In the data rows, zero lies at 7.5, halfway between 7 and 8.
Here are some points:
[ 7  6 12  8  6  5 11  4  7  6  7  9  8  9  6  6  8  8  9  8  8  8  9  8  6  8  6  4  5]
[ 6  8  4  3  9 10  7  5  6 14 14  8 12 10 15  6  3  8  3  9  9  6  7 10  9  8  8  4  5]
[15  8 13 13  4  8  8 13  8  2  1  6  0  7  6  5  6  6 14  4 12 11 11  0  8 11 15  6 13]
[ 6 10  3  5 12 11  6  3  7 15 15  8 15  7 15  5  2  7  0 12  6  9  8 13 15  7 10  0  5]
[11  6 12  8  6  7  7  5  8  5  8  6  5  4  6  6 11  9 12  8  8 11 12  8  8  9 10  9  7]
[ 7  5  9  7  7  7  6  9  8  4  6  7  5  7  1  7 11  6  5  7  6  7  7 11  3  8  3 11  8]
[ 7  9  4  6 12 11  3  3  5 15 15 10 15  8 15  4  0 11  1 12  7  6  8 11 15  8 11  0  5]
[ 5  8  9  6  6  6  6  8  7  5  5 10  3  5  2  7 11  7 11  8  8  7  9  6  1  7  5  9 11]
[ 2  6  7  9  7  3  9  8  6  5  8  7  5  8  3  8 10  5  7  7  7  4  3 10  3  7  3 15  9]
[ 8  8  8 11  6  6 10  6 11  4  6  5  7  8  7 10 10  9 11  6 11  8 11  9  8  6  6  9 10]
[ 6  9  7  7 10  5  5  7  7  6  6  6  5  6  5 10 11  7  8  8  6  7  4  8  3  9  3 11  8]
[10  9  8  6  8  8  7  9  7  5  7  6  8  9 10  8  8  7  8  9  7  6  8  6  8  8 10  8  7]
[ 7  8 10  6  9  9  9  6 10  8 11  7 10  8  8  8  7  8  7  8  8  7 12 11  7  8  5  5  5]
[ 8  4 10  7  7  7 10  5  8  8  9 11 10  7  5 10 10  8  7 12  9  5  6 11  9  7  5  5  6]
[ 8  7  7  7  9 10  6 10  8  6  7  8  5  6  7  6  8  8  6  7  8  6  7  3  8  8  9 10  6]
[ 7  9  5  5 10  9  6  6  5 12 14  7 14  7 14  7  5 10  3  8  9  7  7  8 13  7  9  5  4]
[ 6  4 15  6  9  2 13  2 12  5  8 10  6  7  0  7 11  8 13 10  7  8 11 10  2  8  5  8  6]
[ 3  7  6  4 10  4  5 10  6  6  7  9  8  8  6  9  8  9  9  9  6  6  6  8  5  5  4 10  7]
24 more points follow, each with its number after it:
[10  7  7  7  8 10  7  5  8 10 12  8 11  7 14  5  3 10  3  9  5  9  5 11 10  8  8  4  7] 0
[ 6  9  4  5 11  9  5  7  7 15 14  9 12  8 15  4  1 10  1 10  9  7  4 10 13  4 10  1  7] 1
[ 6  5 15  6  5  4 13  3  8  3  8  7  5  7  1 10 10  8 13  7  9  7  9 10  2  8  4  7 10] 2
[ 7 10  1  5 11 10  5  6  3 14 12  6 15  7 15  5  3  8  0  8  6  7  4  8 15  7  9  2  6] 3
[12  5  7  8  7  7 10  4  9  7 10  6  5  5  9  7  6  7  8  8 10  8 11  7 12  7 11  1  8] 4
[ 9  7 10  8  6  8 10  5  8  7  5  6  5  7  6  6  4  9 10  6  8 12  9  8  8  8 12  4  7] 5
[ 7  8  8  8  7  8  7  8  8 11  7  7  8  8  6  7 10  8  4 12  6  8  3  7  8  6  7  9  7] 6
[ 8  6  9  9  7  7 11  9  7  3  4  7  6  9  1 10  9  8 10  5  9  8  8  7  3 11  4 11  6] 7
[11  8 12 10  5 10 11 10  9  3  3  8  2  4  1  8  6  6 11  4  9  8  9  3  4 10  7  8  9] 8
[ 6  9  5  7 10  8  8  3  6 14 15  8 15 10 15  7  4 10  6  8  8  8  9 10 12  7 11  0  3] 9
[ 9  6 10 11  5  7 10  7 11  3  6  7  4  9  3  8  8  4 10  7  8  7 12  7  4  8  3 10  9] 10
[ 6  8  1  8  7  9  5 11  6 12  5  8  7  7 11  7  6  7  7  6  9  8  4  6  6  7  6 12 10] 11
[ 2  8  4  5 10  4  4 11  6 10  7 11  9 11 10 13  9  5  5 11  5  4  1 10  5  6  1 15 10] 12
[ 9 10  1 11  6 10  7 11  6  8  7  3  5  9 10  7  9  9  8  6  5  7  5  4 12  9  7  9 10] 13
[11  6 12 11  4  8  8  8  6  4  7  7  6  7  4  8  6  5  9  7  6  8  9  8  7  7  8  7  7] 14
[11  4 10 10  4  8 10  9  9  4  5  8  5  8  7  5 10  7 10  7  8  8 10  4  7  6 11  7  7] 15
[ 7  5  8  4  7  5  9  2  8  6 10  8 10  8  8  8  7 10  5  7  4  7  7  9  5  8  6  4  6] 16
[10  8  8  9  6  9  7  8  9  7  4  7  6  5  7  8 10  8  7  8  7  9  9  9  5  8  6  9 10] 17
[ 5  7  4  7 10  7  4  8  6 10  6  8  8  9 11  9  6  6  7  9  7  6  7  7  9  7  9  9  9] 18
[ 5  4 13 10  5  5  8  7 12  2  2 11  4  7  2 11 10  6  7  6  9  6 10  6  5  5  8 12  9] 19
[11  8 10  8  4  9 11 10  8  2  3  7  4  7  2  9  8  6 12  4  8  7  7  3  5  8  8  8  9] 20
[11  7 12  8  5  6 12  2  8  6 12  7  7  5  3  4  4  6  9  7 12  9 13  7  6  7  9  0  5] 21
[ 6  8  5  7  9  7  5  7 10 10  4  5  6  8  8  8 10  8  9  7  6  8  6  6  9  8  7 10 11] 22
[11  9  3  9  9 14  4  8  5 13  8 10 11  5 15  7  3  9  4  8 12  9  9  5 13  6 14  1  7] 23
Which of these numbered points is nearest to each point below, looking only along the 3 directions in which the first points spread most? Its number follows each.
[ 1  6  0  8 11  5  0 15  5  8  2  6  7  8  5  9 15  7  4  7  7  3  1  9  3  6  1 15 12] > 12
[10  8 10  7  7  6  9  5 10  9 11  9 10  7  8  7  1  9  8  8  9  9 11  8  9  8 14  2  8] > 4
[14  8 10 11  6  7 11  9  9  7  3  5  4  5  8  8  7  4 11  6 11  9  8  4  8  8 10  8  7] > 15
[ 8  7  1  7 11 11  5  3  5 15 15  8 13  8 14  7  3 12  3 11  4  7  6  9 13  7 11  2  2] > 1
[ 0  8  2  6  8  6  1 15  8  8  3  7  6 10  8 13 11  7  6  5  5  5  0  9  5  6  0 15  7] > 12
[ 5  5 15  5  6  4 13  3  7  4  6 10  5  6  1  7 11  6 14  6  7  8 12 11  0  8  6  6  7] > 2
[11  7 12  8  3  8  6  8  5  2  0  7  6  5  2  8 10  5 13  6  8  6  9  2  5  8  9  9 10] > 20
[ 8 10  5  8  9 12  6 11  7  7  8  7  6  9 12  8  6  7 10  6  7  9  8  5  9  8  6  9  9] > 13
[ 6 10  4  7  8 10  7 11  4  9  8  6  4  7 14  8  6  7  5  6  8  6  5  5 11  8 13  7  6] > 13
[14  9  8  8  5 10  8  4  9 11 13  7  8 10  8  5  5  7  8  9  9  8 10  7 10 10 13  0  4] > 4
[ 9  5 12  8  6  8  7 11  6  4  4  6  1  5  0  8  9  5  9  5  8  7 11  7  3  7  6 11 10] > 19
[ 8 10  7  6  7  8  5  9  8 11  8  6 11  7 13  6  5  7  6  9  8 10  5  8 11  9 11  4  5] > 0
[ 7  4 14  8  5  3 11  3 10  2  8 11  7  7  0  7  9  9 11  8  7  7  9 11  0  9  0  7  8] > 2
[ 2  8  1  6 11  6  5 10  5 13 12  9 14  9 14 10  8  6  0 13  6  6  1 13  6  4  1 10  9] > 12
[ 8  8  3  5 11 10  8  5  6 14 15  4 13 10 13  5  2 11  1 10  7  9  5  9 13  9 11  3  6] > 1
[10  6 13  8  7  6 10  3  9  5  7  9  6  6  4  4  4  9 11  5  8  8 11  6  8  8 10  2  3] > 21
[13  9 10  9  2 10  9 11  7  6  2  3  2  5  2  8  5  5 13  2 10  8 10  0 10 11 13  8 10] > 8
[12  6 11 10  4 10 11 10 10  1  0  7  3  3  1  6 10  4 14  3  6  8 12  1  7  9 12  9  9] > 8
[13 12 10  8  5  9  7 10  6  5  4  7  3  8  5  8  6 10 11  5 11 10 10  3  8  5 10  5  9] > 15
[13  9  9  6  8  8  8  4 10  7 10  8  9  5  9  5  6  7  9  7  7 10 12  6  8  8 10  1  6] > 4
[ 1  9  4  6 10  7  3 15  6  8  2  6  6  7  7 11 10  8  5  7  7  4  0  7  3  6  0 15 12] > 12
[ 3  8  4  6 10  7  3 11  7  9  9  7 12 10 11  6  8  9  4  8  8  8  8  7  8  6  7  9  9] > 18
[ 5  8  2 10 10 10  1 11  8  7  4  5  7  8  9 12  8  8  4  9  7  5  3  6  7  8  5 15  9] > 11
[11  6 12 11  4 10 11  8  8  6  5  7  5  5  5  6  7  8 11  5  9  7 11  5  6  6 10  5  8] > 15
[ 4  7 11 10  5  3  9  8  9  4  9  8  3  6  2  9  9  8 11  8  8  8  9  8  7  8  4  9 10] > 10
[ 6  7  9  8  6  7  8  8  8  6  6  8  5  5  0 12 13  7  9  6  5  8  6  9  4  7  2 12  6] > 7
[11  8  7  7  7  9  7  6  7  8 12  5  8  8 10  5  6  9  9  8  7 10 10  6  8  8 12  3  5] > 4
[ 6  7 10  8  8  7 10  4  7 10 10  9  9  9  4  8  7  7  9  9  7  6  8 12  9  6  8  4  6] > 16
